In the rows, zero is written as 128.
Rotation paths and how fast each direction turns (degrees each step)
Each turn is a multiple of 5 degrees from 10 to 175, or 0.
Each row of a path follows its step; steps can be skipped.
Path 1:
step 1: [126 128 131 132 136 135 123 128 129 127 128 131 124 135 132 123 134 131
 128 130 125 119 123 120 129 126 126 129 128 122 125 131 130 120 122 131
 118 128 119 126 133 112 123 123 136]
step 4: [130 123 129 120 128 115 131 131 128 120 138 126 127 127 123 121 134 129
 131 123 129 119 117 125 134 127 128 120 123 131 128 130 131 128 127 133
 133 126 120 125 118 124 124 129 128]
step 5: [131 127 121 131 127 134 126 135 129 137 127 127 135 127 132 130 128 124
 116 134 125 120 132 130 130 124 129 135 128 128 124 120 124 140 125 135
 124 130 122 123 135 124 127 128 139]
step 6: [118 134 126 131 128 136 126 127 121 123 119 132 119 124 132 124 129 126
 126 132 121 129 125 130 131 132 131 121 131 136 136 135 127 130 129 132
 130 136 131 136 123 130 133 135 118]
step 8: [126 129 131 124 121 119 133 122 130 130 127 140 130 125 134 128 130 141
 125 127 133 121 124 138 138 125 133 128 132 128 131 123 129 133 128 126
 138 123 125 126 129 128 125 124 133]
step 11: [127 128 128 125 136 124 124 132 128 128 124 135 126 122 125 127 128 124
 124 123 128 130 129 130 124 131 136 141 128 129 127 129 130 133 121 131
 128 126 137 119 129 143 118 122 135]
step 17: [130 122 131 126 136 127 132 138 127 132 133 129 138 127 134 124 127 135
 127 123 130 129 126 132 123 136 126 137 129 139 129 122 136 126 128 137
 122 137 130 125 128 120 131 124 134]
step 21: [129 133 127 124 119 135 131 132 129 130 127 120 135 124 129 128 132 135
 128 133 129 137 131 138 131 124 131 133 124 132 134 128 128 132 133 136
 125 141 121 132 121 126 124 122 120]
step 27: [119 125 132 126 130 125 129 120 125 126 121 138 138 122 126 130 122 124
 120 125 120 123 127 140 135 128 128 125 127 128 133 134 122 133 130 126
 129 131 120 130 127 133 121 122 123]
Speeds:
[126 127 128 126 126 129 127 127 125 127 127 128 127 125 129 129 128 126
 125 127 127 129 127 125 128 128 129 127 127 128 127 131 127 128 129 128
 127 127 131 130 128 127 130 124 132]	85
[129 130 129 125 128 126 132 126 130 127 131 127 132 126 126 129 128 130
 128 129 126 129 128 129 129 129 126 128 130 130 130 128 129 128 130 127
 128 126 128 128 127 127 128 128 131]	80
[129 128 129 129 127 128 130 130 127 129 130 128 131 127 130 128 131 128
 127 126 133 130 127 125 131 131 129 126 129 126 127 128 128 131 129 127
 127 129 129 128 128 127 126 129 127]	85
[128 128 128 128 127 129 128 127 128 129 126 126 127 127 127 127 128 128
 126 126 127 128 130 126 129 129 126 127 125 129 129 126 129 124 126 128
 128 124 127 128 127 126 123 129 126]	120
[127 129 131 125 129 128 129 128 129 126 128 125 127 128 123 126 127 126
 127 129 128 128 127 126 129 128 131 127 128 128 128 126 125 128 127 128
 130 131 128 128 128 131 127 127 128]	155
Path 2:
step 3: [123 129 122 135 134 130 128 130 124 127 123 135 142 123 126 130 126 130
 138 122 136 131 129 130 128 123 125 128 148 127 127 121 138 128 128 127
 136 132 129 126 136 134 121 125 130]
step 5: [131 133 132 136 129 133 130 130 120 130 131 133 132 135 132 142 121 130
 124 122 129 128 145 126 127 137 125 127 136 125 131 134 136 121 128 125
 125 132 128 123 125 124 131 125 117]
step 16: [119 130 123 130 128 125 133 136 129 127 127 127 134 120 128 127 127 136
 132 127 126 126 135 128 119 122 121 125 124 123 126 131 143 123 122 130
 142 141 129 127 132 133 132 134 135]
step 17: [135 121 138 134 132 136 127 131 123 127 118 131 138 129 126 132 125 122
 126 134 128 129 135 122 128 124 121 126 136 126 137 122 138 120 122 133
 130 118 129 133 130 136 129 135 128]
step 18: [141 133 128 135 122 128 135 128 119 120 123 130 126 127 135 132 120 132
 131 132 135 122 137 118 131 129 123 129 124 119 118 130 128 123 132 139
 133 132 129 119 130 124 132 125 126]
step 23: [121 139 131 117 123 123 134 125 120 123 129 133 127 119 127 136 132 121
 133 131 128 127 130 130 137 129 127 125 143 131 131 136 132 122 130 126
 127 129 132 130 129 135 121 138 120]
step 24: [126 131 129 125 133 122 119 137 129 124 131 135 138 141 137 132 131 130
 136 123 123 126 128 126 136 139 127 134 128 119 121 131 128 122 129 131
 138 122 137 129 126 128 125 135 128]
step 30: [127 126 131 134 128 126 122 129 119 122 121 124 138 129 122 129 133 129
 132 129 130 126 129 119 118 122 117 135 137 127 119 132 136 126 124 132
 126 128 139 117 126 137 134 129 129]
step 32: [125 130 120 126 133 124 134 124 121 125 136 135 129 125 131 125 118 135
 127 121 126 129 137 126 129 122 119 122 133 118 127 129 141 125 131 126
 134 128 135 121 137 127 131 117 123]
Speeds:
[129 129 132 128 131 128 130 128 131 126 128 131 129 130 130 130 131 127
 128 128 128 127 127 127 129 126 126 127 125 127 128 130 126 130 128 128
 129 128 126 129 128 129 127 125 130]	160
[129 126 129 127 129 125 130 130 129 127 129 127 126 125 127 127 125 129
 128 130 130 127 129 127 130 130 128 130 128 127 127 128 128 131 129 129
 129 125 128 131 129 130 130 126 128]	155
[128 132 126 126 130 126 129 129 126 127 129 130 127 125 129 128 127 125
 129 126 126 128 126 128 130 128 128 131 126 130 130 126 127 126 127 130
 128 128 128 127 129 128 128 124 127]	85
[126 128 126 129 126 130 129 130 128 125 127 128 128 130 127 129 129 130
 131 129 127 127 126 126 128 128 126 130 131 127 126 126 126 128 130 130
 126 127 128 129 127 125 127 126 131]	120
[129 129 128 127 130 130 128 128 127 127 129 129 131 127 127 127 125 131
 125 130 130 130 128 126 129 128 127 127 130 129 126 128 127 125 126 127
 128 129 124 126 130 126 130 127 129]	25
[129 128 129 129 129 127 128 126 126 126 124 128 126 127 128 126 132 128
 129 127 130 128 128 126 129 129 128 130 130 130 128 127 125 130 131 126
 128 132 128 127 131 128 130 130 127]	90
Path 3:
step 3: [137 132 121 124 132 134 134 130 128 129 128 127 127 120 133 129 133 120
 131 131 125 129 118 140 129 129 123 127 129 131 131 114 123 129 139 122
 137 123 129 132 118 121 121 126 130]
step 10: [134 126 132 126 123 132 127 125 126 120 119 133 133 123 115 128 126 134
 134 124 130 128 122 129 123 128 131 137 129 136 132 126 119 138 140 137
 132 127 137 139 128 124 132 129 128]
step 12: [131 130 131 127 137 134 118 124 123 126 123 128 122 125 130 116 121 126
 127 127 133 124 128 133 132 131 121 125 117 140 120 133 119 124 133 117
 129 121 132 128 118 131 127 131 129]
step 13: [134 127 128 127 125 128 129 125 143 120 123 130 128 127 130 131 124 138
 131 132 130 119 113 125 135 126 135 131 123 133 124 132 126 123 130 136
 130 131 133 140 125 134 136 134 121]
step 14: [127 125 129 126 119 126 137 125 135 122 119 133 126 114 128 122 128 126
 133 128 140 135 124 132 140 128 132 123 131 128 131 127 122 137 127 126
 136 124 125 130 123 124 122 125 138]
step 19: [133 132 121 124 131 127 130 130 121 131 125 133 131 116 129 129 126 136
 127 131 125 119 127 130 136 124 124 124 130 135 128 136 130 136 142 137
 133 131 133 124 121 140 120 130 121]
step 23: [122 127 123 124 136 125 123 127 129 134 128 124 120 128 126 119 125 117
 126 137 131 122 124 127 141 126 132 123 128 133 136 140 124 132 134 126
 125 125 127 129 131 134 114 131 136]
step 25: [121 131 129 123 123 132 131 125 132 123 129 135 134 123 128 129 130 133
 130 144 128 138 127 125 133 128 124 129 136 134 135 134 127 132 128 136
 130 130 130 142 124 133 126 113 128]
step 30: [131 129 135 128 123 123 125 131 122 132 127 121 134 118 131 126 135 135
 132 131 137 122 108 133 129 131 125 119 134 131 127 135 124 120 135 124
 129 122 127 126 123 134 124 126 128]
Speeds:
[130 127 128 128 129 129 130 128 128 127 129 131 125 126 128 130 130 129
 128 128 131 128 127 128 130 126 126 125 128 127 130 127 128 124 126 131
 129 127 127 129 126 131 126 127 127]	65
[126 125 129 128 129 126 127 128 127 130 132 130 129 129 130 131 127 126
 125 131 130 129 126 129 126 129 130 127 129 127 129 130 128 128 130 129
 128 127 128 126 128 129 128 125 127]	10
[128 128 127 128 128 128 128 129 129 129 131 125 130 128 129 130 127 131
 130 128 127 126 125 129 130 127 129 128 128 126 123 125 130 127 129 128
 128 127 124 128 128 126 127 128 126]	170
[129 126 129 125 124 128 127 127 130 129 124 129 128 129 128 131 130 128
 128 126 129 129 129 126 129 128 128 128 129 128 127 130 130 128 127 125
 126 124 127 126 128 127 127 126 127]	110
Path 4:
step 6: [117 140 130 133 135 121 121 135 135 123 125 132 131 131 128 129 128 129
 121 125 130 124 125 127 131 116 134 126 128 123 128 128 127 128 138 131
 119 120 131 128 131 132 133 128 132]
step 11: [132 125 130 126 126 128 136 139 119 134 119 125 129 127 135 124 123 139
 127 123 130 132 116 128 123 132 129 132 128 136 130 128 129 127 120 131
 127 125 132 132 138 129 128 132 126]
step 14: [130 121 136 127 126 135 136 126 126 130 135 132 128 128 138 128 126 132
 122 130 125 123 121 134 120 136 124 127 135 134 130 123 120 129 132 135
 133 135 120 132 130 132 130 133 125]
step 16: [116 125 128 127 133 124 131 127 128 126 132 121 136 131 130 116 130 125
 126 133 123 129 132 131 127 126 130 117 127 125 131 136 119 127 131 119
 127 131 131 133 128 117 123 134 127]
step 25: [123 121 132 129 131 124 119 126 128 117 117 134 131 128 130 122 120 134
 129 131 137 119 130 125 125 132 134 133 121 126 129 135 128 124 126 125
 126 132 135 127 136 125 132 123 132]
step 26: [130 122 131 135 131 120 130 131 117 137 120 129 129 134 126 123 129 125
 116 124 132 126 124 120 122 137 129 131 135 131 125 136 128 128 128 123
 121 131 129 126 132 126 129 128 136]
step 28: [114 118 130 131 123 131 127 125 123 122 126 123 128 123 132 123 116 137
 128 125 132 131 126 131 128 136 130 132 131 131 128 121 131 131 127 128
 130 116 132 132 124 121 129 125 128]
step 31: [120 116 132 132 128 129 129 127 136 129 134 124 128 133 135 127 130 139
 135 142 116 127 126 131 130 131 122 123 130 129 128 130 125 129 129 127
 129 121 131 130 132 123 134 130 127]
step 36: [129 140 131 130 124 124 125 131 127 125 130 131 131 140 133 134 134 118
 123 128 130 131 129 123 123 126 131 115 132 124 134 127 138 139 125 127
 126 129 128 132 133 131 128 130 123]
Speeds:
[129 128 128 125 127 127 127 128 127 126 130 129 128 127 128 129 128 132
 129 128 133 130 129 129 126 127 127 124 129 129 127 129 131 128 130 125
 127 129 129 128 126 126 126 128 129]	90
[127 130 127 128 129 126 130 126 127 129 129 128 128 127 126 130 129 131
 126 128 126 127 125 129 129 130 130 130 127 126 129 126 131 129 128 128
 124 131 125 126 129 129 126 129 127]	120
[128 127 128 129 129 132 129 127 126 130 127 129 127 130 130 128 122 128
 127 128 129 128 129 128 128 131 127 128 126 131 127 129 128 128 131 126
 126 128 129 127 129 128 126 129 126]	25
Path 5:
step 4: [127 122 138 133 129 126 134 128 122 130 136 134 133 123 126 136 129 131
 131 127 126 123 127 129 125 121 135 139 136 133 124 133 126 118 133 121
 124 131 126 129 125 122 130 139 133]
step 5: [129 128 130 126 127 128 129 137 118 127 124 134 129 121 138 120 136 124
 130 133 116 125 125 133 122 128 127 120 129 125 132 118 131 130 118 125
 127 131 125 123 129 126 129 124 139]
step 10: [129 128 120 116 134 130 129 130 129 133 130 130 132 125 135 125 134 128
 118 137 138 125 133 130 132 124 131 122 120 130 127 129 130 136 123 126
 132 130 127 129 126 121 132 133 142]
step 11: [117 135 128 126 120 135 130 119 134 124 133 126 135 128 135 128 134 132
 127 123 129 136 127 128 117 127 125 136 120 124 128 129 132 126 126 129
 136 136 131 124 124 131 134 127 120]
step 18: [124 128 130 124 130 134 133 126 124 129 133 134 140 126 122 134 129 122
 125 134 132 125 133 129 134 131 131 137 136 131 128 121 127 128 134 133
 124 129 128 122 118 134 128 128 143]
step 23: [130 127 126 127 124 133 137 115 126 129 128 123 129 124 131 132 128 129
 128 131 122 126 123 129 134 141 140 126 134 124 129 124 128 135 132 127
 126 132 121 116 125 127 134 137 125]
step 31: [132 122 127 124 130 127 124 123 133 141 133 139 135 123 136 124 126 129
 131 125 122 126 123 126 133 131 129 129 134 125 138 127 131 137 121 123
 125 133 132 126 139 129 134 125 131]
step 34: [131 123 129 133 118 133 121 125 128 136 135 131 133 128 124 131 128 128
 135 129 125 125 119 126 125 128 128 140 129 134 132 131 131 118 129 126
 129 118 125 116 122 122 130 129 127]
step 36: [121 132 128 125 136 131 128 118 126 131 131 131 136 126 132 134 136 124
 127 126 134 130 114 123 127 119 133 132 123 131 129 126 132 127 122 129
 140 133 134 124 136 123 129 127 130]
Speeds:
[128 128 130 130 128 132 129 127 126 130 128 126 124 130 127 126 130 128
 127 128 127 127 129 128 127 127 130 128 126 128 129 127 127 125 129 125
 126 130 128 124 130 131 128 127 128]	100
[125 130 129 130 126 126 129 126 130 127 129 127 128 126 128 128 128 126
 127 128 131 128 124 129 129 128 128 131 128 127 129 129 126 126 130 126
 125 127 129 127 125 130 129 129 129]	155
[128 125 127 127 127 128 131 126 129 127 127 128 123 128 128 126 127 131
 129 130 130 129 126 128 126 128 128 127 130 127 128 128 127 129 124 129
 127 129 129 128 127 128 126 128 132]	155
[129 127 129 126 125 130 127 130 128 127 128 129 127 128 127 127 129 130
 130 128 131 128 129 129 128 129 129 131 123 126 129 129 129 128 128 128
 126 124 128 130 129 129 128 128 125]	80
[126 130 128 127 128 130 130 128 129 129 130 128 125 126 127 128 127 129
 127 130 126 127 124 125 127 127 130 129 128 128 128 130 127 127 129 129
 130 128 126 129 128 123 126 127 125]	170
[128 125 130 129 126 126 127 125 130 130 129 129 127 127 126 131 127 128
 130 128 128 129 129 125 127 124 128 128 127 127 130 128 131 129 130 130
 129 132 128 129 129 129 129 128 128]	145
[124 128 127 129 129 129 127 128 128 128 130 130 126 128 128 129 127 130
 129 129 127 128 130 130 129 126 128 129 127 127 127 127 122 130 127 130
 129 127 128 128 129 128 133 128 128]	40
Path 6:
step 0: [133 124 118 123 123 129 130 126 129 137 131 121 128 124 124 138 134 136
 128 141 129 125 118 127 141 136 125 134 120 127 125 138 132 122 125 129
 135 128 129 127 136 126 121 132 122]
step 2: [128 118 123 138 119 126 123 122 137 127 132 124 121 124 126 139 125 130
 116 127 130 135 129 126 128 134 139 120 130 132 134 130 121 113 130 125
 120 131 126 127 127 135 123 126 131]
step 6: [131 128 126 121 122 128 121 129 131 134 133 120 136 121 126 130 137 130
 126 119 125 141 133 119 136 130 124 133 135 120 118 129 135 127 131 125
 114 129 131 120 128 123 120 130 128]
step 10: [123 125 128 125 123 138 122 127 139 135 126 130 136 130 118 134 135 122
 125 127 137 126 125 129 133 135 132 129 132 125 136 119 124 116 134 136
 122 118 127 134 124 132 133 135 129]
step 14: [137 116 126 130 125 130 121 127 133 127 125 126 128 127 134 130 122 139
 115 121 138 135 130 127 134 130 125 130 139 128 132 134 133 129 118 122
 117 118 121 126 124 132 127 127 124]
step 23: [134 123 129 128 130 128 117 131 139 129 137 116 131 122 127 126 129 131
 121 124 135 139 124 123 131 137 126 129 128 128 131 132 119 120 119 137
 117 134 128 125 133 136 128 131 127]
step 28: [124 129 123 126 127 131 122 124 138 131 140 124 130 131 122 125 132 123
 131 129 130 135 130 128 139 128 119 141 141 138 130 125 129 126 138 133
 122 131 135 127 124 130 127 139 131]
step 31: [131 119 122 123 120 131 121 136 134 126 126 121 133 116 129 139 129 123
 128 128 145 124 126 131 131 128 127 127 131 125 121 129 134 119 130 131
 119 115 125 126 133 126 135 131 130]
step 32: [129 118 119 125 130 135 125 134 132 129 120 123 132 124 118 131 123 130
 130 128 137 135 120 134 137 135 127 126 130 125 140 126 126 120 125 128
 125 125 130 121 125 142 124 125 116]
Speeds:
[127 128 130 128 125 125 128 127 128 125 126 127 128 129 129 126 129 132
 130 127 125 131 127 128 128 127 128 130 129 127 130 129 128 128 127 128
 126 128 128 129 131 130 130 126 129]	35
[127 128 127 129 128 130 127 128 127 127 128 128 129 128 126 127 126 125
 131 129 127 130 129 131 131 126 130 128 129 130 130 128 127 128 127 127
 127 133 126 124 128 128 128 129 129]	85
[126 127 132 128 126 127 126 127 129 128 126 126 127 124 126 129 129 127
 128 127 127 129 129 130 127 126 129 129 126 130 126 126 128 128 131 126
 129 128 129 128 128 124 128 127 126]	160
[129 127 131 127 130 128 130 127 125 130 128 128 128 128 129 129 130 126
 128 133 125 128 128 127 129 126 128 130 127 131 129 130 128 128 129 129
 128 126 125 127 128 130 129 126 127]	85
Path 7:
step 2: [130 128 128 130 118 133 130 118 123 134 118 139 131 130 135 133 127 133
 127 136 137 125 123 129 124 126 126 122 120 127 124 128 129 123 132 122
 128 117 130 123 128 120 122 135 134]
step 4: [128 128 125 123 125 133 130 128 127 135 126 119 126 130 130 134 130 128
 126 127 134 135 128 123 139 123 126 120 122 122 129 140 136 115 129 127
 133 121 127 116 129 134 129 121 126]
step 9: [140 127 128 127 121 138 119 118 126 124 132 133 120 129 130 132 125 126
 126 125 133 128 120 128 127 121 126 129 121 134 121 129 134 130 132 123
 130 126 128 128 117 123 117 127 122]
step 10: [128 126 139 134 123 132 122 132 126 128 123 134 130 131 135 134 124 131
 123 137 129 135 139 122 128 132 126 121 132 128 124 130 122 130 133 130
 130 122 124 128 127 116 121 117 121]
step 16: [138 131 126 121 126 128 128 124 125 127 123 126 132 125 122 133 126 124
 132 125 137 129 129 127 124 122 138 119 124 125 118 138 134 126 136 121
 128 124 122 139 126 133 120 127 122]
step 19: [132 129 133 131 115 121 131 128 130 132 130 127 123 130 121 129 129 127
 137 134 125 131 141 125 120 127 124 132 119 128 136 126 134 130 132 116
 125 126 120 127 125 122 126 119 129]
step 30: [121 127 129 125 116 127 119 117 132 129 132 132 125 127 128 129 125 133
 127 131 125 127 130 131 121 126 136 125 117 137 130 133 142 125 133 132
 121 119 124 129 129 131 124 124 130]
step 32: [138 127 127 123 117 132 129 126 116 135 122 135 137 139 134 130 129 134
 137 125 124 135 122 130 131 127 128 126 120 127 126 130 138 126 122 129
 127 129 129 126 124 127 124 124 120]
step 34: [136 132 135 126 126 129 120 123 128 128 123 123 130 127 141 135 129 128
 125 131 134 131 130 136 132 117 122 128 126 117 124 132 133 126 129 116
 133 126 130 121 119 130 128 135 132]
Speeds:
[130 128 128 128 126 127 128 128 129 127 128 128 125 127 132 126 127 131
 129 128 125 128 128 129 127 127 128 128 127 132 127 129 128 126 126 126
 126 130 129 126 126 131 128 130 128]	170
[129 128 127 128 129 128 127 128 125 129 129 125 129 127 127 129 123 128
 130 127 130 128 128 129 127 128 127 127 130 130 131 131 126 129 130 127
 130 130 128 127 130 130 128 128 130]	35
[124 129 128 129 128 127 128 130 127 129 130 129 126 124 126 128 128 129
 130 129 126 130 129 130 127 128 131 126 127 127 129 129 130 131 127 129
 128 126 130 128 126 128 130 129 129]	60
[128 125 128 127 127 129 126 128 125 127 130 130 126 129 128 127 125 127
 127 130 128 129 130 126 127 127 129 130 131 129 132 125 131 129 126 129
 126 127 128 129 128 127 125 127 127]	35
[130 128 128 126 125 128 128 128 128 127 129 129 132 127 129 127 125 125
 130 128 126 127 127 130 128 128 130 127 127 128 125 128 129 129 127 132
 130 130 127 132 128 129 126 129 127]	45
